In the rows, zero is written as 128.
Named moves (each a turn or a mirror), then the moves between two rows, first move first; the first pair answered:
move C:
[ 95  95 168 152 141 122 128 109  78 131 114 103 150 149 130 109 138 111
  93 169 143 102 118 139 150 120 112 101 129 143 130  97 130 167 144 166
 127 121] -> [115  75 139 135 119 112 110  94 120  92 136  86 152 175 126 100 135  92
 125 131 158 101 147 127 134 142 110 111 167 136 144 120 127 133 117 126
 124  99]
[104 122 147 127 123 105 120 117 118 135 105 127 116 141 125 156  92 106
  82 136 129 129 150  83 154 133 101 132 103 153 115  76 168 134 116 160
 117 166] -> [116 108 125 112 108 103 111 106 150 113 113 120 121 159 124 147  89  92
  98 114 135 130 165  71 146 148 102 136 125 147 121  90 167 111  99 133
 118 155]
[127 125  95 160 113 136 124 137 133 166 109 159 148  97 170 154 118 136
 144 146 108 149  83 142 136  82 165 121 124 169 134 134 135 176 131 105
 141 153] -> [139 106  75 146  98 130 110 127 174 128 123 146 156 120 166 140 110 116
 168 119 122 151 104 130 124 104 160 126 156 162 140 152 129 149 110  72
 138 138]
move T:
[119  99 146 121 117 125 113  90 149  90 130 112 123 154 145 117 131 134
 127  94 145 153 136 112 104 119 127 107 139 128 136 114 145 118 135 124
 133 117] -> [128 112 124 148 132 136 108 117 152 135 157 121 148 144 150 123 113 149
 137 122 109 150  99 124 119 120 139 161 134 126 148 153 117 101 112 106
 144 126]
[137 155 109 152 138 140 128 158 123 112 133 148 147 127 101  98 117 125
 165 134 132 110 132 129 153 155 115 158 123 101 120 131 128 112 125 150
 119 127] -> [130 148 124 130 127 133 129 145 124  86 114 142 132 138  97 101 127 122
 160 116 156 114 152 121 145 151 109 128 130 106 111 108 143 120 140 159
 113 123]
[ 99 155 114 204 135 114 119 119 133  41 132 123  74 170 111  87  85 144
 145 137 144 127 169 116 138 128  99 200 154  98 120  32 161 112 162 158
 106 134] -> [107 146  95 186 127 115 108 108 179  49 158  97  84 190 134  81  85 127
 162 100 140 139 175  98 111 135  98 197 182 122 139  64 149  85 136 119
 116 128]
[119 117 131  79  99 119 108  92 129  98 114 149 100 138 124 122 151  98
 139  99 158 134 158 124 134 137 155 114 141 136 133 111 124 127 124 103
 142 120] -> [135 129 105 103 114 132 101 122 140 140 143 150 133 125 133 126 134 110
 146 115 113 134 129 131 150 144 163 165 144 139 147 156  97 106  96  82
 151 126]
move U:
[160 100 148 135 114 113 106 125 153  84 109 157  92 125  64 103 173 145
  77 145 140 156  75 158 116 121 150 136 107  95 117 121 167 174 113 155
 120 139] -> [165 103 140 144 121 113 104 132 152  87 121 162  97 118  60 100 170 145
  88 152 131 153  65 158 123 130 151 156 108  88 113 132 159 166 108 147
 123 143]
[159 157 184  91 139 110 127 139 123 114 111 106 106 122 124 138 134 134
 136 139 140 115 124 134 126 147 112 101 112 148 160 119 150 147 177 143
 129 128] -> [164 162 182 104 147 111 124 150 111 117 115 112 107 115 118 137 137 138
 137 154 130 113 116 144 134 150 117 110 111 140 155 119 145 144 176 148
 132 132]
[ 93 117 130 129 146 155 132  95 100 147 135 117 119 183 118  92  97 102
 156 132 109 122 131 124 181 143 144 202 135 108 148 144 147  93  82 115
 145 121] -> [ 88 111 132 117 139 156 128  85 118 151 136 103 119 192 129  94 105  97
 152 116 118 130 141 114 169 135 142 190 145 120 155 151 154  90  73 102
 143 118]
[123 101 123 129 111 105 125  88 177  73 108 153 124 171 113 108 101 104
 161  88 181 131 198 120 109 131 128 120 161 134 152  82 113  99 123 116
 172  94] -> [116 102 139 123 115 106 130  86 164  75  92 158 118 164 119 108 105 110
 149  97 191 133 203 120 112 126 126 111 149 141 138  64 118 112 141 136
 167  97]
Then:
Each pair is two moves apart.
[116 137 124 130 137 135 139 132  97 131 130 144 139 105 113 137 132 120
 133 136 103 121 106 130 143 129 148 143 114 114 142 154 123 145 142  97
 128 126] -> [113 122 126  98 125 124 133 108 121 109 126 127 133 121 123 139 138 106
 133  98 124 127 134 117 119 127 144 113 131 125 151 150 129 134 143  85
 127 114] : T then T
[135 162  97 175 132 154 120 109 107 147 163  91 111 143 111 107 117  97
 139 139  98 100  95 132 152 122 126 158 116 110 131 134 101 130  93 101
 158 134] -> [144 145 100 160 117 135 119  86 111  83 139  89  90 168  91 101 122  86
 147 121 140  95 135 122 144 128 118 122 125  98 116 100 120 137 110 112
 149 118] : T then C
[113 127 143 105 140 143 120 113 111 108 128 140 110 150 114 123 133 143
 113 122 148 104 154 131 149 128  94  95 134 151 120 104 145 131 132 152
 129 103] -> [112 120 134 104 132 147 112 109 144 125 146 126 122 152 131 121 137 139
 115 102 142 113 153 123 138 127  97 105 150 172 132 133 138 114 113 131
 137  98] : T then U
[120 109 126 180 120 167 132 175 117 233 138 158 153 123 184 127 118 137
 132 158  51 101 102 110 176 144 167 173 143 115  91 148  82 126 134  74
 110 118] -> [113  93 129 144  99 173 129 147 166 238 139 120 155 136 215 130 125 126
 120 110  66 123 129  88 140 138 165 139 167 149 113 160  94 113 120  49
 118 106] : U then U
[134  64 143  74 109 129  76 124 163 122  95 139 156 115  92 124  85 137
 185 135 111 134 119 119 106 139 101 128 143 124 154 137 132 150 122  99
 114 108] -> [117  78 173  81 118 137  94 133 132 152  71 150 146  88 104 135  97 147
 154 158 107 136 110 125 114 112 102 112 114 137 144 117 143 181 147 138
 123 127] : U then C
[122 135 139 137 125 126 145 146 105 182 128 119 127  99 137 130 133 167
 118 128 106 134 117 144 145 126 139 132 114 133 131 149 135 126 114 147
 141 146] -> [132 108 133 103 105 114 135 120 138 117 124 102 112 132 132 120 139 138
 138  83 149 139 160 129 121 136 134 113 151 128 132 137 149 109 109 123
 135 125] : T then C
[ 94 124 187 124 112 101 139 149  81 219 133 114 137  94 164 134 142 142
  65 141 130 122  87 120 144 109 110 108 103 155 129 114 140 136 140 170
 138 119] -> [ 91 108 196  96  96  88 137 126  95 173 112 107 118 117 159 134 153 126
  67 114 165 121 115 108 129 109 103  76 115 155 121  89 150 141 144 171
 133 110] : U then T
[129 110 119 115 110 144 139 106 163 137 138  95 118 135 151 119 123 137
 123  93 133 146 152 106 109 142 137 129 152 146 149 155 160 120 109 111
 116 127] -> [144 126 108 147 126 145 140 135 142 156 156 117 134 122 137 117 105 148
 136 132 104 132 121 122 134 155 142 171 137 126 143 171 140 114 106 109
 117 128] : T then C
[133 139 136 136 144 117 144 133  66  98 114 155 113 119 100 131 124 126
 144 167 146 106 121 144 161 142 126 127 103 104  98  92 131 136 156 159
 110 129] -> [152 126 108 136 141 116 128 132  96  78 139 146 125 129  97 121 115 115
 174 157 136 105 120 139 162 168 125 154 127  96 111 125 118  95 131 124
 108 118] : U then C
[127 133 107 129 122 106 119 137 136  94 144 138 131 157  93 118 120 111
 148 113 137 116 128 133 142 172 122 145 133 116 115 137 110 140 121 143
 137 114] -> [111 152 134 138 131 117 136 146 103 132 130 142 124 134 102 135 122 127
 123 138 127 124 109 144 147 142 123 134 105 128 107 123 119 168 141 173
 140 130] : U then C
[133 132 131 128 108 122 119 104 130  54  93 122 107 163  93 140 124 104
 179  94 178 100 176 137 134 150 111 102 172 103 111 100 143 127 167 133
 103 113] -> [124 126 134 115 100 132 115  91 174 103 115  93 116 168 135 149 126 107
 164  53 162 120 169 126 105 138 112  89 194 145 144 136 136 107 142  99
 117 114] : C then T
[116  96 112 125 124 110 157 168 134  92  79 124 144 132  99 128 175 111
 131 147 133 174 125 132 122 109 143 117 114 139 133 104 161 144 175 103
 115  98] -> [122  87  97 119 114 107 153 166 151  94  97 113 153 138 101 121 174 108
 141 130 125 180 127 126 113 115 143 123 134 144 142 124 155 126 157  78
 117  90] : U then T
[112 149 152 165 150 143 152 161  94 156 110 124  98 103 112 152 144 142
  97 159 148 121 114 134 164  96 134 117 100 126 118 102 135 181 154 173
 122 142] -> [153 124  81 145 129 133 121 151 161  89 164 105 126 150  93 121 121 110
 169 111 157 108 135 113 152 158 132 159 160 102 133 158 110 106 103  85
 123 104] : U then C
[117 145 131 150 128 153 141 132 117 165 136 117 146 101 155 145 127 148
 112 130 107 131 101 118 123 117 151 143 101 135 139 157 112 133 129 121
 114 124] -> [108 125 142 118 107 147 141 102 133 133 124 101 131 121 162 143 136 134
 104  90 146 139 138 104  98 114 142 100 110 146 139 131 136 141 141 122
 109 107] : T then T
[132  74 106 132 131 127 138 109 102  96 136 104 116 122 152 150 154 141
 152 109  85 123 129 128 116 133 114 114 179 159 135 147 131 119 120  96
 136 115] -> [118  74 124 128 135 126 148 103  91  96 118 101 106 118 151 154 163 145
 134 112  97 120 135 129 115 123 114  89 173 162 132 126 140 140 138 116
 138 121] : U then U
[160 141 115 144 147  99 111 119 152  95 156 121 111 119 109 113 128  87
 158 118 137 115 138 115 142 121 136 150 154 111 140 117 126  95 121  93
 125 111] -> [136 139 152 128 137  98 122 103 135 103 123 122  86 113 126 127 148  99
 120 112 159 120 148 111 125  90 134 100 141 133 134  78 148 132 155 124
 119 120] : C then T
[146 135 130  96 137 127 145 129 107 158 133  89 146 145 144 122 197 147
 125 104 140 136 201 138 130  89 126 117 107 129 102 120 164 113 145 118
 118 134] -> [149 134 119  99 132 132 142 133 123 165 143  85 154 143 148 117 192 144
 131  95 130 137 195 140 123  93 123 129 115 130 113 140 156 100 134 105
 122 128] : U then T
[140 123 133 133 141 117 122 129 105  66 109 157  90 139  76 124 128 120
 163 158 172  97 152 142 149 148 129 126 127  64  94  61 143 137 151 158
  93 120] -> [165 123 102 139 141 118 107 141 128  71 144 158 114 143  73 115 118 119
 186 158 153  91 140 140 154 172 134 168 144  60 104  97 119 104 120 120
  98 113] : U then U
[102 119  91 148 119 117 126 115 121  70 108 134 130 130 127 123 148 154
 148 109 117 122 119 123 144 131 129 115 117 117 160 110 128 102 111 132
 121 119] -> [ 96 122 103 141 115 117 133 104 128  79 102 129 127 129 139 126 153 151
 139  98 119 132 124 118 133 122 128  99 122 131 164 110 131 104 115 128
 123 118] : C then T
[118 146 136 157 175  78 123 144 126 110 134 141 152 130 108  89 164 111
 158 123 136 128  94 117 157 138  94 128  79  75  87 125 128 101 153 150
 107 114] -> [121 135 121 137 163  79 118 134 166 117 155 120 165 142 126  87 161  99
 166  89 137 139 100 109 138 147  91 125 109  94 109 155 120  75 121 117
 118 107] : T then T
[122 145 147 150 151 148 133 157 108 201 124 139 142 108 158 148 134 160
 100 151  91 135  93 142 126 104 127 142 101 142 140 145 126 144 120 137
 141 148] -> [145 142 121 168 157 138 131 170  94 151 126 159 140 115 120 134 119 154
 135 172  99 115  96 153 152 130 129 173 100 102 122 136 119 135 119 135
 134 143] : C then T
[155 153 151 144 109 107 130 135 123 113 112 109 106 128 140 168  98 121
 142 150 125 138 125 109 148 133 109 110 118 131 119  92 108 108 131 191
 135 123] -> [166 148 131 144 104 107 121 133 140  99 128 109 114 141 132 157  90 117
 161 144 125 134 131 106 145 145 111 128 136 121 122 111 103  88 115 166
 129 116] : U then C
[ 59 110 133 120 125 158 140 103 150 147  90 133 164 122 174 171 139 140
  74  96 157 134 159 138 124  82 101  36 152 154 162 113 120 177 181 133
 122 136] -> [ 88 120  81 150 135 178 124 132 177 184 151 134 205 115 181 162 113 144
 111 116  95 131 116 143 137 116 113 117 163 146 184 190  75 118 132  81
 135 138] : C then T
[114 128 147 107 127 133 140 109 130 163 125 128 119 120 140 133 130 137
 110 105 130 158 136 115 108 108 138 110 126 155 145 133 133 142 123 125
 136 131] -> [127 127 130 110 123 128 131 116 144 157 141 122 132 126 141 129 123 137
 130 106 116 156 129 111 112 126 131 128 141 153 153 149 124 118 105 105
 137 130] : T then C
